| -22 |   3 |  47 |  -8 |  29 |   1 | Answer: 47

|  -9 |  14 | -11 |  46 |
|  14 | -24 |  -3 |  22 |
|   1 |  17 | -10 |  31 |
Answer: -10

|   5 | -20 |  -3 |  -3 |  44 | -11 | Answer: -3

|   3 | -12 |   5 |  17 |  53 |  36 | Answer: 5

| -50 |  55 | -15 |   0 | -23 |   2 |  38 | Answer: -15

| -51 |  14 |   7 | -27 | -27 |
|   5 |  23 |  22 |  22 | -59 |
|  24 | -44 |  30 |  22 | -36 |
Answer: 30
---
[[-37, 17, -14, -32, -12, -48], [-19, 6, 28, 8, -38, -3]] value 6
[[32, -20, -34, 1, -11, -6], [16, -22, -13, 6, -7, 19], [38, 13, -6, -12, -3, -13]] value -22
[[4, 27, 45, 35, 40, 36, 41], [41, 38, 84, 26, 43, 29, 39], [52, 0, 64, 16, 2, 56, 15]] value 38
[[4846, 4758, 6645, 7236, 6259], [2741, 4755, 6641, 7236, 6257], [9254, 4956, 4820, 4985, 4848]] value 4755
[[182, 192, 120, 62, 181, 134], [208, 194, 117, 56, 188, 147], [132, 176, 181, 220, 169, 189]] value 194
[[-21, 6, -3, 34, -14, -48], [-20, 31, -11, -20, 0, -2], [-20, 24, -28, -16, -14, 1]] value 31
[[7920, 8673, 5492, 2799, 4293], [3394, 3290, 6550, 8891, 6957]] value 3290
[[1542, 3498, 8840, 1023, 1046, 3745, 3229], [3434, 4028, 2189, 4714, 1954, 4706, 3556]] value 4028
[[3, 5, 4, 3, 8], [4, 6, 5, 5, 2], [5, 1, 3, 5, 2]] value 6
---
6447  3839  4512  7519  5929  3084
5462  5152  5901  4918  6911  4659
3260  3352  9537  4482  3659  3748
-> 3839

-171    48  -246    33  -157    44
 -28  -889    49   750   -72  -329
 -94  -120  -473   312    70  -115
-> 48

 630    51   311  -361
 127  -536  -241   823
-611    61   209   682
-> 51

-50  -50  -14   10
 13   13   25   14
 18   18   30   42
-> -50

7  6  8  3  7
7  1  5  4  4
5  2  4  7  4
-> 6

189  171  172  122  141
 79  124   34  215  122
 97   96  122  162  148
-> 171
---
|  34 | -20 |  21 |   7 |  39 | -23 |
| -52 |  13 | -29 |  11 |   9 |  -6 |
|  34 |  -9 |  28 | -20 | -15 |  15 |
-> 9

|  23 |  16 | -11 |   6 |  39 |
| -51 | -21 |  28 | -27 | -25 |
-> -27

|  -8 | -22 |  12 |  -7 |  -5 |  19 |   3 |
|  11 |   4 |  -7 | -17 |  18 | -12 |  -7 |
| -27 |   0 |  13 | -28 |  32 | -14 |  58 |
-> -12

|  12 |  -1 | -17 | -23 |  43 |  41 | -11 |
|  35 |   5 | -16 | -58 |  30 |  24 |  52 |
-> 24

| -28 | -30 | -44 | -49 | -34 |  17 |
|   3 |   4 |  13 |  25 |   3 | -25 |
| -29 | -12 |  -8 |  23 | -17 | -30 |
-> 3

|  -1 |  10 |  -6 | -45 |  15 |  14 | -41 |
|  25 |  28 | -35 | -39 |  11 |  31 | -33 |
-> 31
---
[[-16 -24  44 -53  28   4]
 [ 10 -33  22   4  12  48]]	12

[[ 24 -53 -12  42]
 [ 28 -50 -21  41]]	-21

[[ 33 -19 -14 -61]
 [ -2 -38 -54 -12]]	-54

[[ 18  55 -49  -9  43]
 [-11  15  23 -26  16]]	-26

[[-20  49   0  50  -6  47  -5]
 [-51  -2 -26   0  29  19  21]]	19

[[ 14  37 -47  33]
 [ 14 -38 -16  33]]	-16

[[-27  24  25   8  -6  22  40]
 [ 59  -6 -25  -4  13 -33 -14]]	-33
---
((-37, 19, 47, -38, 50, -35, -61), (-52, 19, 19, 7, -1, 53, -11)) >> -1
(-61, -54, -59, 54) >> -54
((-8, 2, 14, 17, 23, -14, 9), (-24, 15, 15, -4, -14, -4, -5), (-8, -7, 53, 4, 4, -10, 11)) >> 4
(45, 29, 11, 3, -27, 3, 26) >> -27
(-59, 48, 25, -55, -53) >> 25
(53, 16, -39, 13, 28, 0, -3) >> 28
(45, 53, 51, 60, -15, 10, -7) >> -15
((21, -1, -16, -27, -45, -34, 19), (-27, -6, -28, -9, -14, -34, 17)) >> -14
(58, -46, 39, -32) >> -46
((38, 39, -55, -46, 25, -27, 13), (-39, -41, 57, 47, -11, 24, -3), (-43, -45, 61, 52, -16, 26, -6)) >> -16
---
|  50 |  15 | -25 | -22 | -28 | -22 |  55 | out 55, 50

| -5 |  5 | 39 | 44 | 27 | 26 | 19 | out 19, -5

|  -3 | -13 |  -1 |  -7 |   6 |  -4 |
|   2 | -28 | -49 |   8 |  32 |  11 |
|  -2 | -37 | -31 | -15 |  29 |  -8 |
out -4, -2

|  28 | -29 |  41 | -53 | out -53, 28

|  -1 | -12 |   3 | -49 | out -49, -1

|  -4 | -15 |  -8 |  54 | -37 |  33 |  27 | out 27, -4

|   5 |  20 |  -3 |   1 | -60 | -23 | -25 | out -25, 5

| -18 | -48 |  15 |  10 |  10 | out 10, -18
---
[[1995 1571 7338 5285 3266]
 [9465 8833 9885 8760 7562]] Out: 9465

[ 182 -431   71  -14  891  376 -798] Out: 71

[[473 776 952 578]
 [601  43 180 337]] Out: 578

[ 29 -35  28  22 -22  24] Out: -35

[[-17 -30 -13 -10]
 [  6 -47  45  32]] Out: -10

[[303 260 347 653 295 313 634]
 [152 268 324 522 315 336 563]
 [696 811 529 526 581 449 583]] Out: 529

[[7448 4406 7719 7176 8903]
 [6484 2628 7769 8000 6866]
 [7838 8546 8550 8158 9047]] Out: 7838

[[ 92 338 881 305 170 324]
 [ 87 332 892 305 164 317]] Out: 332

[[21 16 49 79 49]
 [22 18 48 79 48]] Out: 22
---
 -4   37  -40   -4
  5   27  -29   -1
⇒ 27

 -2    4  -12  -10  -18   28
 -9   -9  -11    3  -35    0
  8    0   -2  -10    4    6
⇒ -9

1  3  8  6
2  3  8  6
⇒ 3

127  124  131  131  137  118  102
 76   45  170  147  195  118  102
127  114  147  131  137  118  102
⇒ 45

-512   229   -51   579
 -46    40   157   261
⇒ 40

193  169   37  235  195  219
177  200   63  224  187  223
186  193  162  197  188  196
⇒ 200

 -6  -35   29   25   49
-30  -25  -31  -14  -39
⇒ -25
---
-1.228	0.002	1.938	0.815	-0.403	0.190	-0.111 value -0.111, -1.228

0.07	0.06	0.04	0.06	0.06
0.05	0.16	-0.01	0.16	-0.19
-0.11	0.07	-0.01	0.07	0.04
value 0.06, -0.11

23.2	64.8	95.5	41.4	19.7	190.5	-30.5
-139.9	37.2	-83.0	-20.4	53.1	-14.6	-28.8
value -30.5, -139.9

0.112	0.018	-0.048	0.055	-0.100 value -0.100, 0.112

3.302	-22.065	15.424	-166.239	81.564	22.889	131.073 value 131.073, 3.302

15.0	2.8	19.7	-12.8	5.5	-16.2	6.8 value 6.8, 15.0

-61.16	-67.27	-186.54	141.81	-96.01
-102.24	-151.62	-51.84	-13.08	-84.88
value -96.01, -102.24

-1.0	1.5	-0.7	-0.9	-0.4	1.6 value 1.6, -1.0
---
| -24 | -25 | -49 | -44 | -21 |
|  28 | -23 | -23 |   3 |  20 |
-> 20

|  51 | -22 |  10 | -55 |   7 |   4 |
|   9 | -29 |  22 |   0 | -43 | -26 |
-> -26

|  11 |  54 | -48 |  24 | -48 | -32 |  -5 |
| -44 | -43 |  18 |   6 |  47 | -25 |   2 |
-> 2

| -24 |  16 | -24 | -57 |
| -31 |  26 | -22 | -33 |
-> -33

|  21 |   8 |  55 |   4 | -61 |
|   5 | -34 |  20 |  31 | -44 |
-> -44

|   6 |  31 | -34 |   3 | -17 |  20 |
| -31 | -37 |   7 | -54 |  34 |  -4 |
-> -4

| -14 |  16 |  18 | -41 |  29 |
|  20 | -49 | -55 | -16 | -45 |
-> -45
